In the rows, 128 means zero.
Turns, then the turns between two rows, first turn first; the first pair answered:
C (before => after):
[184 123 132 161 135 130 111 165  76 115 113 149 114 132 130 133 105 135
 125 152 114 139 140 117 121  90 132 115  93 125 127 122 105  96 135 167
 129 102 148 126 134] => [173 117 114 147 150 120 108 182  99 110 106 133 115 109 132 122 128 132
 117 138 114 142 141  99 131  91 125 136  99 112 144 100  93 118 133 163
 144 117 125 107 100]
[127 122 132 134 154 144 127 139 149 137 143 160 136 139 132 103 122 133
 122 116 127 141 122 132 134 125 121 110 132 111 128 114 117 125 154 130
 111 146 121 128 132] => [121 121 137 143 157 143 121 133 149 142 129 157 146 139 120 109 115 116
 122 116 124 137 125 123 121 122 136 112 135 112 123 112 132 132 142 119
 117 139 118 123 117]
[151 103 112 119 114 139 126 140  91 146 154 141 116 129 156 118 160 151
 130 141 136 146 149 180 125 154  96 102 118 129 115 136 106  97 135 139
 123 130 148 127 184] => [121  95  98 123 152 136 102 151 137 146 122 125 141  84 127 120 173 110
 116 123 115 120 149 135 104 135 121 143 152 119 129 100 109 163 100  95
 166 129 114  98  99]
V (before => after):
[ 96 156 114  95 120  72 139 115 116 106 145 133 109 116 118 131 161 147
 115 122 131 134 118 103 142 115  89 119 138 161 133 103 136 144 132 146
 119 146 123 164 117] => [103 149 135 112 107 101 146 113  98 105 146 152 110 164 129 131 133 140
 132 126 130 145 115 128 133 121 102 100 131 155 101 112 114 104 130 150
  88 119 130 175 169]
[161 154 134 142 149  99 172 108 105 163 118 146 113 150 105 155 120 140
 154 157 125  93 145 112 116 172 103 111 147 158 143 161 115 112 112 158
 146 122  87 154 152] => [150 140 140 152 159 127 163 118 119 165 106 147 126 165  99 151 108 116
 164 148 120  95 151 111 104 173 120 123 163 143 129 145  99 115 100 143
 151 105  76 140 148]
[119 149 138 201 151 170 140 122  95 127 147 123 140 164 129 146 103 104
 160 141  92 120 107 102  98  86 172  71 121 144  86 153 159 110 132 138
 112  62 138 145 198] => [ 99 135 114 197 184 163 122 146 139 126 120 105 157 125 116 141 122  75
 148 127  80 103 109  72  96  70 177 112 148 125 109 123 157 164 110 109
 145  67 103 105 125]
[135 149 136 120 113 144 124 123 116 119 126 158 146 184 144 126  95 114
 135 109 139 129 134 158 117 139 140 141 137 125 119 146 112  98 140 106
 104  94 129 136 180] => [112 138 120 118 138 140 114 142 146 118 106 147 156 150 132 122 112  91
 125  96 125 119 136 128 110 128 148 174 156 116 138 115 113 141 126  85
 130  99  99 108 116]
A (before => after):
[148 129 108 122 109 158 130 136 135 120 142 125 121 145 155 116 132 153
 129 118 149 137 122 136 153 155 126 120 136 117 109 128 101 102 146 144
 103 138 150 124 162] => [123 118 104 129 132 162 117 151 163 122 123 113 138 122 135 118 137 124
 119 102 133 127 125 110 137 139 143 144 158 105 119 105  99 143 128 114
 125 134 127  97 108]
[118 111 114 111 146 110 123 169 144 113 113 111 125 108 140 113 158 129
 126 107 129 122 122 110 156 117  86 142 137  86 115  94  99 149 143 140
 138 150  91  93  83] => [119 119 168 166 151 143 117 123 111 132  91 133 139 154  89 144  91  89
 151 139 118 100 134 108  95 101 128 122 132 120  79 125 137 130 107  93
 124  94 117 125 110]
[119 138 125 110 133 122 140 125  70 101 128 123 167 149 171 137 127  98
 135 173 187 114 154 143 128 102  99 114 109 123 109 133 103 135  75 172
 165 109 154 162 148] => [109 130 107  92 141 117 132 142  90  97 125 121 173 132 178 127 149  97
 125 160 184 113 151 134 138 101  90 129 116 113 120 116  94 158  70 170
 179 126 140 147 113]

Between the rows of a pair lie two turns.
[149 105 149  94  93 146 147 114  70 107  88 128 161 174 127 135 154 126
 132 101 156 155 147 164 169 130 143 131 124 112  71 156 167  86 157 123
  82 120 124 140 111] => [131 100 119  86 116 125 145 129 101 105  73 110 169 127 114 129 181 111
 117  94 145 140 151 133 173 120 145 161 135 108  98 132 177 136 144 102
 113 135 100 119  47]
V then V
[112 125 130 154 149 114 110 120 173 140  90 132 151  98 129 146 121  82
 155 125 125 108 111  93 131 121 144 154 145 109 140 100 112 157  93 113
 150 142 121  96  79] => [146 153 152 144 107  96 136  89 107 142 129 143 115 131 154 150 108 141
 162 156 149 125 106 136 149 140 118  97 103 147 134 153 139  91 137 163
 114 154 175 154 168]
V then V
[134 121 140 132 107 137 147 126 116 140 133 134 129 160 104 148 111 133
 127 127 134 125 133 141 112 125 144  93 117 129 110 151 140 116 127 125
 114 111 146 155 170] => [117 118 114 120 135 118 135 146 155 132 116 107 143 108  99 150 143 125
 110 122 124 108 132 106 113 115 137 132 132 125 140 122 153 169 116 108
 149 130 126 129  99]
V then V
[135 181 102  93 111  74 186 133 142 163 174 124 119 114 137 116 152 145
 130 138 156 130 133 135 156 116 114 147 149 120 155 143 136 132 153 138
 127 159 149 138 114] => [125 166 101  95 127 104 170 158 173 159 158 128 139 122 137 108 149 115
 132 117 147 134 133 132 153 114 126 170 171  88 138 110  98 139 132 127
 139 146 123 107  96]
V then A
[117 103 104 127 119 143 113 165 150 118 119 129 142 119 133 108 142 134
 122 111 116 148 121 137 143 137 122 150 148  80 123  92  89 140 133 135
 123 129 118  70 105] => [141 118 110 118  89 118 135 141 107 117 141 134 116 123 146 110 141 174
 123 129 130 157 118 161 155 156 106 120 123 102 129 130 113 104 161 173
 106 147 155 104 154]
V then V
[134 142 146 149 105 149 113 109 105 138 111 141 141 175  93 159  70 118
 164 141 115 126 131 140  94 120 165 112 116 156 109 162 141 103 144 104
 111  88 142 154 164] => [148 143 125 118  86 133 126 120  97 126 143 142 120 165 132 143  99 160
 160 140 131 151 125 157 130 140 125 100 102 145 117 167 125  80 180 152
 100 111 148 158 187]
V then A
[117 120 125  96 144 109 113 142 122 108 155 121 106 120 143 102 143 123
 121 129 109 134 112 128 167 135  93 105 147 139 140 104 113 109 119 133
 112 136 129 100 137] => [109 130 128 102 153  91 108 124 123 114 145 115 108 102 122 112 137 117
 116 133 100 121 118 106 157 123 103 105 144 161 151 114 150 134 113 109
 128 138 131 112 117]
A then V
[142 123 107 114 127 110 151 131 132 116 127 123 100 182 123  89 149 150
 119 163 118 140 133 133 128 138 108 162 120  96 113 154 112 146 133 158
 128 158 125 109 154] => [137 130  99 118 135 101 145 117 133 113 117 114  99 161 116  91 156 149
 108 176 110 123 139 114 118 129 114 171 121 112 130 156 143 170 124 143
 142 164 124 114 126]
A then V
[122 146 158 161 142 137 114 108 125 158 106 121 150 126  92 163 105  83
 122 150 122  93 130 111  89 115 164 132 128 150 124 127 167 146 105 107
 137  92 115 130 108] => [137 166 152 140 126 107 134  90  97 159 123 120 130 111 107 165 118 125
 112 163 133  95 130 117 101 126 146 112 110 173 144 150 190 131 127 139
 128 115 139 157 125]
V then V
[123 150 111 115 137  90 119 113 136 128 126  99 129  84 108 132 142 135
 120 131 124  96 126  91 130 121 115 133 128 150 162 120 175 172 125 102
 159 146 124 124  75] => [143 158 112 101 108  83 139 111 108 124 150 110 105  98 136 126 144 176
 118 138 134 114 122 121 153 133  96 113 107 153 157 139 167 132 158 142
 134 158 144 148 126]
A then A
[130 125 144 148  94 160 138 142 113 118 155 124 145 166 149  98 122  74
 122 128 125 112 155 151 148 118 144 138 149 104 121 105  97  79 107 125
 101  94 146 111 147] => [120 123 115 122 103 131 133 163 137 112 157 108 141 126 160  86 159  87
 102 114 126 110 148 132 165 111 128 158 151  99 146  87  96 114 117 140
 120 125 131  91 101]
A then V
[140  69 175 115  97 136 172 121 160 120 171 168 112 118 106 131  87 129
 142 122 140 122 100 180 146 100 108 139 112 144 144 124 118 117 143 139
  71 140 121 105 159] => [123  65 154 107 114 122 163 133 187 118 163 153 117  79  98 124 109 122
 124 112 139 113  98 156 153  96 109 158 124 140 165 108 120 161 135 124
  94 158 103  85 108]
V then V
